B = [[-15.28, -39.09, 79.34, 140.91, 152.16, -126.51, 176.05, -114.62, -10.63, -78.96, -96.82, -86.45, -178.12, -128.68], [-1.64, -3.39, 66.74, 67.35, 139.58, -124.68, 181.56, -89.49, -37.54, -171.47, -107.16, -102.40, -179.55, -259.93], [-22.88, -52.08, 77.80, 157.53, 147.09, -124.33, 161.95, -118.89, -5.18, -47.44, -92.07, -80.85, -171.34, -82.87], [-44.68, -84.65, 57.93, 174.60, 109.84, -107.14, 101.05, -124.46, 6.89, 40.01, -70.40, -58.47, -135.24, 48.23], [-30.32, -64.08, 73.29, 168.76, 139.13, -118.65, 146.17, -123.49, 0.59, -16.64, -84.97, -73.84, -161.43, -37.39], [-5.36, -15.72, 74.04, 96.54, 148.10, -126.98, 183.67, -98.87, -26.56, -142.51, -106.35, -97.92, -182.60, -218.33], [-36.97, -73.65, 67.72, 173.96, 126.33, -114.08, 126.80, -124.97, 4.66, 12.09, -77.93, -65.52, -149.20, 7.49], [-11.65, -27.75, 78.60, 119.64, 152.41, -127.89, 182.77, -108.35, -19.54, -110.22, -102.47, -91.00, -183.14, -173.96]]
The entry just right of the largest entry: -98.87
The entry just left of the largest entry is -126.98
The entry just right of 182.77 is -108.35
Find the entry just left of -5.18.
Answer: -118.89
The entry just left of 147.09 -> 157.53
Find the entry just left of 74.04.
Answer: -15.72
The entry just left of -114.62 -> 176.05
The entry just left of -107.16 -> -171.47
The entry just left of -92.07 is -47.44
Find the entry just right of -107.14.
Answer: 101.05

x = [1571, 2294, 5311, 6488, 8580]
Find the 2nd entry from the right.
A: 6488
Find the 3rd entry from the end.
A: 5311
The second entry from the left: 2294
